The rows below fall into families. The same turns and mirrors carry the whole set onto itself and the rows of a family onto each other. For each named row, which other rows are in its family? Write them in the order they are listed.
These 32 rows form 4 families of 8 rows each.
pepa: -15	-7	-10	-26	4	-16	1	-13	0	-2
sote: 15	34	-12	4	-8	-14	0	11	18	3
tisoz: 2	-22	19	-3	12	12	-29	-5	0	-2
kedom: 32	0	-13	15	12	-2	-24	-8	14	0
debun: -1	-5	-6	-26	-16	-11	-28	-14	-12	10
rulan: 5	1	2	-21	25	12	-8	-10	-11	19
Puda: -3	16	12	-21	11	16	-6	17	-12	18
kor: 7	-5	-27	5	-31	-1	-4	11	13	5
Liba: -10	34	4	-7	-18	0	-5	7	7	-14
Kud: 18	11	-27	17	-18	-8	-3	21	0	-3
kimo: 10	9	19	22	15	8	-2	17	-5	-12
faber: -21	-7	4	-21	5	0	10	15	-11	9
Rezak: 3	-27	-9	-9	18	-2	-1	6	-7	17
vap: 22	14	-11	26	-10	-14	-15	-6	12	9
Kevil: -3	-21	-23	-27	5	-1	-13	-4	3	8
beser: 15	-21	14	-5	9	0	-22	-4	-16	18
koli: -3	21	19	13	-14	5	-16	5	22	-7
vuliv: 10	6	-9	22	14	-3	-9	21	10	-24
relu: -7	10	-12	-7	-19	-16	-3	-6	-26	13
sile: 7	16	3	25	-14	24	-10	13	-4	-7
Pomi: -14	-6	11	-19	-21	-17	-7	1	-17	5
tovil: -8	8	4	-19	26	1	0	4	-21	1
ramok: 6	18	-24	6	-16	15	-8	26	10	0
vivud: 1	-1	10	-11	-5	-12	-3	8	-36	5
sop: 20	14	4	6	9	1	-15	9	35	-7
nif: 10	6	8	13	2	16	-16	28	14	-20
lazib: 2	-23	-20	-14	7	-27	-10	2	7	-3
rifek: 9	-4	-17	28	-19	-1	-11	5	5	-18
bebov: 13	6	-6	23	3	-12	-13	-10	25	-12
zolo: 6	-32	7	-19	-8	1	-23	3	-7	5
zulez: 3	1	18	-15	13	-6	-27	-10	-23	-1
fav: 3	36	2	9	-16	13	-6	0	15	8

Same family as vap: pepa, rulan, koli, vuliv, ramok, vivud, zolo
Same family as Pomi: Kud, Kevil, beser, tovil, nif, bebov, fav
Same family as relu: tisoz, kedom, Puda, kor, Liba, kimo, lazib

The rows below fall into families. The same turns and mirrors carry the whole set onto itself and the rows of a family onto each other. For each named row, which other rows are in its family? Write them in the order they are listed.
These 27 rows form 9 families of 3 rows each.
Fibo: -12	-12	17	10	8	-34	-6	-12	14	4	-8	16	30	9	-1	-3	-5	27	-18	-7	3	-20	-9
tolim: 3	-2	12	13	9	-6	3	4	27	3	0	11	32	20	-5	11	-1	36	-23	-8	5	-27	-4
gop: 14	-31	11	-8	17	5	19	27	-4	-24	-30	-5	-4	10	9	11	5	-13	-5	24	2	0	4
zude: 0	-11	14	4	23	-11	2	1	22	9	-1	13	25	13	0	1	2	35	-34	-17	4	-17	-1
sekaz: 7	-2	18	3	12	-16	-2	-6	21	0	9	9	25	12	-5	-5	-4	42	-27	-1	8	-27	9
fifo: 2	-1	15	7	13	-10	8	0	21	5	-2	8	23	16	-7	15	13	42	-28	-9	5	-28	-5
Zimo: 5	-4	19	-1	20	-18	4	-6	30	-1	-3	5	28	20	0	6	8	35	-19	-12	2	-27	-1
kasis: -13	-3	-5	14	-11	-4	7	-23	-7	-3	14	-7	-16	-17	-28	5	-1	17	12	-1	12	16	30
dal: -1	-23	12	5	12	-21	21	26	-2	-31	-38	0	-6	1	-4	18	-12	-19	-7	26	-3	-6	8
bavil: -16	-2	-6	17	-4	2	20	-24	2	1	13	-4	-27	-11	-30	15	-7	19	11	10	12	9	24
Pobam: 20	-22	14	1	10	-2	23	20	-3	-36	-28	-6	0	8	-7	20	-9	-25	-14	21	-1	0	3
vabov: -8	-5	-4	14	-17	-1	11	-26	-10	-2	19	3	-24	-6	-22	1	-4	4	8	-2	8	16	21
vez: 4	-28	5	-1	17	-12	26	25	-13	-29	-39	-5	-8	7	-9	17	-12	-15	-6	22	-2	-11	6
Zeda: 21	-18	14	-7	2	-1	13	18	-9	-32	-26	-2	-13	14	-11	17	11	-25	-11	11	-1	-10	-1
Dudek: -13	-6	3	14	-13	3	13	-24	-2	-3	20	1	-29	-18	-19	3	-6	12	0	-2	3	14	30
rap: -29	6	6	11	-4	8	17	-16	-1	7	9	2	-30	-6	-21	2	-5	15	7	-2	1	9	29
Puzus: 1	-5	10	8	16	-19	-6	3	19	6	-6	11	27	23	-3	-8	-2	35	-18	-24	3	-16	9
tedi: -19	9	-2	21	-8	-8	31	-7	3	-1	12	-3	-25	-10	-21	21	6	24	7	14	11	16	29
lebik: 11	-18	8	-3	21	-1	20	21	-5	-36	-32	-4	9	3	-1	27	-13	-16	-3	16	-4	-5	-4
Fovut: -20	-4	-13	5	-11	5	12	-6	7	1	6	6	-23	-23	-25	10	-2	18	15	6	2	15	31
Ginu: 12	-18	9	-4	10	-10	16	21	-6	-29	-39	-4	-8	5	-3	23	-9	-14	-4	33	-6	3	8
kon: -7	-14	12	4	2	-15	-6	9	17	6	0	9	31	23	8	12	-4	33	-32	-9	5	-20	3
dagu: 12	-29	8	3	13	1	14	34	3	-26	-33	4	-10	3	-2	21	-8	-20	-2	22	1	-6	5
nuvu: 10	-27	8	-6	1	-1	29	32	-6	-28	-35	-7	-8	-1	-12	9	-8	-15	-1	14	5	-6	-3
nim: -9	-11	-8	15	-10	-2	16	-26	3	4	1	-11	-30	-9	-26	13	-6	10	9	3	0	12	35
pel: 0	-5	17	5	13	-25	-3	-10	16	2	-4	14	26	11	0	7	-6	35	-29	-12	3	-33	7
soso: -15	-5	-13	13	-9	3	19	-15	-6	4	10	11	-22	-10	-25	2	-6	15	9	-1	12	12	37

Same family as rap: kon, nuvu
Same family as dal: fifo, vabov
Same family as zude: dagu, soso
Same family as tolim: vez, Dudek
Same family as Fovut: gop, Puzus

